(in the rows, 128 means zero)
The rows of T fall into 3 groups, which share some directions, and each row is roughly a mix of its group's hidden directions.
T (130 x 14):
[[144 146 109 163 153 146 153 152  88 113  71 134 136  90]
 [145 107 131 126 139 166 172 152 106 159  99 167 105 170]
 [101 119  75 103 139 162 182 123 141 143 133 145 105  92]
 [133 161 126 163 119 100 128  94 145 141 167 154 122  66]
 [106 110 150 138 147 121 133 118 192  90  90 142 145 167]
 [109  79 164 144 166 127 167 124 160 116  86 145 132 145]
 [ 90  85 166 122 141 137 161 164 136 101 160 111 159 149]
 [107 137  63 146 134 172 174 116 129 149 117 148 103 125]
 [ 82 171 131 153 121 104 126 123 144 141 133  77 143 176]
 [127 142 145 168 113 145 135 154 143 111  74 189 107 123]
 [123 120 110 152 141 158 134 181 106 142 142 154  71  93]
 [110 123  76 172 141 164 149 136 119 155 114 171  96 119]
 [ 99 144  60 130 118 185 155 134 139 143 130 153 132 116]
 [139 106 178 127 129 114 104 155 125  83 103 184 115 111]
 [136  75 160 118 136  99 127 153 129 115 152  93 186 119]
 [ 73 131 150 148 134 119 150 113 160 127 151 104 132 192]
 [106 136  60 137 133 160 170 113 141 166 120 136  97 125]
 [162 121 184  87 125  83  95 132 121 101 139 107 137 144]
 [104 134  54 130 135 172 171 116 123 156 120 137 129 130]
 [105 145 152  85 114  79 104 100 162 114 119 141 113  85]
 [152 115 190 136 128  91  88 115 113  87 125 130 158 147]
 [159 144 116 120 151 125 106  94 109 144  98 172  77  95]
 [110 110  81 176 147 149 106 152 103 163 129 153  91 124]
 [106 113 152 143 107 119 176 116 147 173 132 185 146 107]
 [ 93 193 124  92  93 127  95 124 134 118 164 117 111 125]
 [140 110 147 157 133 134 106 142 122  99 150 185  72  99]
 [135 135 126 148 112  79 171 116 179 120 181 128 125 109]
 [169 138 194 122 119  86 115 132 132 114 100 137 156 157]
 [144 162 117 147 135 139  83 137  92 108 106  79 115 173]
 [138 146 167  78 110 105 152 105 154 101 109  96 169 139]
 [111 171 147  82 118 113  82 120 146 111 145 160 109  89]
 [135 165 117 136 128 139 125 141  62 164 120 168 107  92]
 [ 73 116 145  81 118 124 163 120 156 139 124 177 111 110]
 [ 92 131  65 102 127 163 171 102 147 129 123 121 104 115]
 [ 98 144 171 135 144 132 137 132 134 127 124 116 107 211]
 [167 134 126 122 139 129 126 177  76 151 106 100 100 168]
 [137 142 104 150 125 123  94 130 115  95 135  58 126 175]
 [116  96 153 113 122 125 152 118 157 164 140 181 162  84]
 [ 98 120 169 127 142 114 117 120 184  82 117 156 166 140]
 [163 143 108 149 115 136  65 110 112  94 140  86 123 156]
 [ 92 114 146 122 106 101 180 139 132 160 110 164 148  84]
 [179  63 130 144 156 130 132 150 136 138 114  95 156 145]
 [128 157  93 127  84 142 145 159  83 168 154 107 107 111]
 [159 147  97 152 113 127  86 121 116  89 136  74 118 164]
 [144  78 142 164 177 122 150 120 108 127  89 124 157 158]
 [125 111 111 137 157 143 111 114 148 101 174  78 121 182]
 [151 125  88 124 175 143 163 164 105 103 103 117 111  87]
 [146  93 145 117 169 117 115 107 182 106  81 146 106 139]
 [136 141 161 164 110 144 121 153 143  93 117 174  75 105]
 [122 115 148 146 148 106 122 117 181 106  65 155 151 148]
 [157 139  93 140 144 123 123 107 108 146  69 158  76 129]
 [147 150 109 144 145 143 100 131 112  93 130  80  97 186]
 [153 145  90 139 137 152 130 127 107 143 100 160 135  56]
 [ 84 140  71 120 111 168 137 138 164 142 127 132  93 101]
 [ 91 177 132 122  79 138 140 130 134 139 159 164 124  83]
 [145 128 104 130 122 127 177 135 127 148 113 178 122  61]
 [ 94  80 153 132 119 123 170 159 152 103 150 105 167 146]
 [118 140 101  81 123 122 139  98 139 142 154  55 140 142]
 [127 150  97 108 124 121 132 116 129 172 149  54 141 156]
 [152 163 120 124 150 138  91 112 149 146  71 156  83 133]
 [140 137  73 124 101 138 160 139 102 151  98 162 102  86]
 [ 91 110 168 111 114 110 134 160 146 105 163 101 182 127]
 [146 174  98 128 122 139 115  98 114 165 102 148  70 109]
 [109 128 121 158  90  97 131  84 167 128 172 137 153  94]
 [126  99 150 121 165 107 112 117 176  82  87 155 131 150]
 [128 109 153 142 123 113  74 144 131  90 107 170  77 127]
 [138 155  97 127  84 144 138 140  85 164 172 121 114  91]
 [ 92 118 149  94  92 103 164 127 136 159 131 179  98 112]
 [111 109 132 154 126 121 106  81 140 103 164 147 146  63]
 [131 150 111 155 127 134  90 122 108  86 124  72 116 177]
 [120  86 174 131 158 117 132 160 118 121 134 101 190 140]
 [140 113 101 112 103 124 151 152  70 154 168 100 105  98]
 [148 158 123 170 137 106  99  94 151 121 179 114 143  87]
 [123 141 123 190 120 162 120 169 128 137 129 171  91 105]
 [169  88 149 134 171 138 133 163  99 172  99 116 131 117]
 [113 118  94 180 137 163 133 135 123 136 132 183  87 104]
 [111 156 107  96  83  87 109  89 145 102 157 122 111 102]
 [108 123 159 129 155 135  71 106 132 102 160  90 127 172]
 [112 153  64 144 119 178 169 103 139 137 132 135 104 132]
 [152 148  78 114 104 128 112 136  67 135 168 116 102 116]
 [149 119 178 152 129 115 108 163 122 103 116 171  77 111]
 [161 107 188 113 137  73  85 141 118 120 122 137 132 141]
 [131 132 121 100 124 146 147 166 108 154  94 119 101 198]
 [159 123 193 148 125  83  83 119 119 104 132 119 135 150]
 [145  90 149 124 165 106 106 114 182  92  90 142 140 144]
 [159 164 116 189 146 156 106 110  94 104 119 125 100 145]
 [ 98 125 133 122  99 120 171 119 155 150 105 180 157  85]
 [122 148 114 133 104 148 153 127  64 162 178 115 121 101]
 [126 143 116 144 143 124  83 134  98 102 135  57 119 164]
 [152  58 133 143 167 131 141 152 118  98 131 123 158 158]
 [ 89 125 143 122 173 112 124 125 158 103 172  75 129 154]
 [140 137 161 130 107  86  56 143 148 135 126 102 111 154]
 [125 130 157 152 111 133  82 181 137 107 123 159  81 105]
 [145  78 162 150 160 144 146 137 116 136 151 100 185 136]
 [110 171 128 151 114  99 119  86 183 122 174 122 137 117]
 [143 141 172  93 112  96 132  90 154 106 145  82 161 135]
 [152 131 112 124 141 124 137  73 109 159 106 143  67  94]
 [133 114 141 147 103 110 135  89 171 114 158 167 156  78]
 [ 86 101 157 120 107 105 155 145 137 108 165  93 177 128]
 [134 145 142 152 116  96 112  88 172 119 177 138 148  85]
 [120 116  99 178 149 150 141 157 112 174 116 180 126 112]
 [110 138  60 127 127 185 153 148 116 136 131 151 101 121]
 [121 115 148 173 155 169 156 157  95 142 128 129 172 161]
 [122 144 139 170 144 112 125  83 168 114 181 137 142  91]
 [ 91  89  94 133 163 133 138 154 114 181 132 126 138  87]
 [102 123 161 131 151 120 119 123 190  93  87 144 147 163]
 [140 127 148 108 138 100 146  99 128 154 163  76 185 128]
 [ 91 130 156 149 120 112 114 104 168 121 153  93 171 172]
 [ 96 121  62 170 137 154 118 132 126 167 107 151 106 135]
 [147 137 186 146 122  78  97 149 140 159 118  91 138 140]
 [133 160 117  99  89 107  99 112 163 121 137 164 104  76]
 [120 144 103 132 101 132 153 163  90 151  76 109 115 174]
 [142 118 148 141 127 139 108 167 115  93 114 194  83 115]
 [158 169 143 122 157 132  77 140 114 102 124  88 104 166]
 [110 185 120  97  96 102  99  95 130 129 135 143  97  90]
 [162 142 121 148 165 153  77 131  98  99 128  85 119 158]
 [131 155 117  77  95  97  91 121 152 121 143 132  92  85]
 [144 106 172 123 139  89  80 144 111 139 171 103 161 120]
 [105 135  89  80 122 167 173 138 142 116 140 124  94  94]
 [ 75 103 147 100 113 116 152 114 157 161 138 166 152  94]
 [100 104 167 105 147 137 109 114 161 150 168 119 142 183]
 [132  85 150 164 173 142 160 143 111 140  91 119 155 164]
 [122 190 107 120  91 118  94 123 171 142  93 116 111 140]
 [163 145 103 146 148 141  76 134  99 104 129  71 126 150]
 [121 116 102 183 143 149 112 166 104 157 125 167  88 118]
 [139 170 121  93 108 111  74 106 169 121 126 146 100 100]
 [118 120  83 161 140 167 120 160 105 147 156 161  87 107]
 [121 112  90 171 143 151 116 155 112 156 123 187  95 120]
 [115 117 108 102 124 157 150 160  91 154  85 130  98 178]
 [124 121 123 140  98 113 124  79 162 111 170 166 126  77]]
One row of each group comes first, with its name. Which group is each row after those in?
[167 142  96 145 112 151 108 124  94 109  84 153 130  77] | X
[140 145  96 123  98 147 136 139  73 150 183 127 109  96] | Z
[131 115 167 131 120 120  97 160 141  91 108 182  87 105] | F

[143 131 168  77 120 105 149  97 142  93 120 116 182 135] | F
[157 143  99 157 122 130  88 126  94  97 137  77 102 161] | X
[116  92 132 119 154 130 131 133 182  74 108 138 113 175] | Z
[151 140 176  74 115 110 157 106 142  82 125 112 153 131] | F
[124  96 127 160 137 149 166 181 113 140 112 101 155 172] | Z
[ 87 127 150 131 137  95 135 141 146 119 145  66 149 177] | X
[ 95 118 164 107 110 118 124 148 159 101 176 100 176 127] | Z
[170 157 112 134 136 122 137 134 106 154 131 166  94  64] | X
[146 102 101 117 111 153 146 148  96 104 102 129  79 181] | X
[131 123 175 110 120  82  83 121 142 126 141  83 169 134] | F
[127 194 121  99 102 122  73 118 151 128 131 148 108 105] | Z
